In the rows, zero is written as 128.
Where one turn sends some rows of the set: a few examples, then the rows asked:
K188: [166 169 136 101 125 149 156 103 123 110 123 111 115 154 122 115 153 116
 115 148 111 120 104 118 147 122 141]
K25: [170 157 157 123 126 144 144 102 135 113 150 113 114 124 130 127 148 125
 114 151  95 115 105 108 164 136 121]
K672: [147 143 108 167 125 154 166  93 117 127 114 100 120 146 110 151 138 126
 146 133 102 106 140 122 137 108 134]
K270: [159 175 147 123 124 132 128  95 121 109 132  92 116 116 107 124 149 103
 116 160  97 112 110 129 150 128 130]
K370: [165 173 139 105 127 148 152 105 117 114 120 116 118 151 120 109 154 112
 118 145 114 117 107 116 151 125 140]
K646: [143 128 127 154 149 174 155  77 137 131 106 110 137 145 105 127 152 130
 130 128 102 101 119 106 132 132 143]
K822: [160 167 146 117 123 132 129  97 116 117 129  91 118 111 107 122 145 105
 115 158 103 113 111 127 148 125 140]
K896: [163 166 147 120 121 128 133  94 120 110 136  90 114 123  99 120 139 109
 114 162  98 115 106 125 142 127 132]
K995: [144 134 107 169 128 164 149  86 107 129 123 101 125 140 112 149 144 118
 139 149  95 109 133 125 138 107 144]
K228: [148 137 118 156 135 174 154  80 140 134 112 107 147 148 100 125 146 139
 132 126  93  99 111 100 141 136 135]
K727: [150 131 125 159 136 162 152  78 146 137 111 112 139 133  97 123 152 131
 116 135  87  96 124  99 143 144 135]
K171: [147 133 122 168 146 161 165  90 147 130 105 106 124 139 103 135 151 134
 134 125  98 100 128 107 137 132 129]
K170: [159 173 141 103 127 146 148 107 122 103 118 109 117 148 122 110 153 114
 119 146 109 115 107 123 147 121 138]
K531: [165 164 138 105 125 143 152 108 121 104 125 109 113 155 114 107 145 118
 115 152 108 119 103 118 144 121 137]
K976: [120 140 124 168 128 146 153  85 128 113 139 100 146 129 101 138 131 130
 144 138 113 123 121  94 153 134 138]
K860: [149 145 103 153 109 148 162  89 121 130 114 103 123 142 124 135 146 135
 143 140  96 108 130 125 124 100 151]
K403: [166 161 154 124 127 151 142 104 135 111 147 117 112 123 126 127 150 122
 116 153  96 116 109 108 174 135 127]
K185: [150 142 129 165 132 155 166  80 155 137 118 116 130 142 117 121 158 139
 133 128  93 102 113  98 134 138 137]
K231: [149 133 103 159 113 155 160 103 107 129 124 113 129 150 123 138 138 129
 132 143  91 106 139 120 146 106 143]
K113: [167 166 156 122 125 148 141 104 131 105 141 119 114 127 130 123 150 123
 119 151  97 112 110 109 165 135 117]
K737: [123 147 125 166 119 131 158  77 145 113 138  98 127 117 107 140 142 128
 144 147 110 127 129 103 141 126 148]
K791: [129 141 126 164 132 144 165  79 137 114 120  99 128 124  98 150 134 129
 146 132 120 117 140 100 142 130 132]
K483: [124 137 134 165 133 154 157  74 124 114 138 110 137 131 110 146 135 124
 146 139 120 122 133  93 148 131 136]
K255: [173 156 155 121 123 146 143 101 134 106 146 115 109 130 121 121 142 129
 115 157  94 114 105 106 161 135 118]
K60: [161 167 140 120 124 125 133  93 117 114 131  89 116 115 108 122 148 103
 112 162 104 117 108 124 142 128 135]
K502: [117 146 128 151 119 138 161  77 129 114 134 100 144 134  94 139 129 121
 136 137 118 124 137 100 149 129 149]
K549: [145 137  92 162 115 161 147  93 106 123 116 100 134 140 110 139 138 130
 141 148  96 110 127 118 141 108 142]

K791 -> K171
K737 -> K185
K370 -> K822
Now find these:
K170 -> K270
K25 -> K188
K995 -> K483
K531 -> K896
K231 -> K502
K228 -> K549

Where one turn sends some rows of the set: a few examples, then the rows asked:
K929: [151 125  94 147 101 120 133 110 152  94 134 110]
K583: [130  88 109 169 123 136 145 123 155 129 137 123]
K882: [167 118  95 165  91 132 144 113 143 106 131 115]
K847: [130 124 101 156 121 119 170 122 142 130 133 139]
K891: [131  92 123 159 110 145 133 126 147 136 149 133]
K528: [168 113  99 147  97 127 141  93 137 111 129 117]
K910: [133 130 113 163 132 146 149 115 163 135 150 110]
K52: [130 129 112 153 108 128 160 131 137 135 145 147]
K367: [150 130 103 146  90 129 124 119 148  98 143 116]
K629: [134 126 118 147 136 141 146 100 158 139 149 112]
K637: [168 120 107 149  83 137 132 108 134 114 140 124]
K959: [133 132 123 151 124 150 139 113 157 141 157 117]
K837: [151 124 103 133  97 123 125 101 145 100 139 116]
K326: [131  84 118 148 124 134 138 105 147 136 139 128]
K292: [131 123 112 139 117 120 161 110 133 137 139 146]

K326 -> K583
K629 -> K910
K847 -> K52
Now find these:
K367 -> K837
K637 -> K528

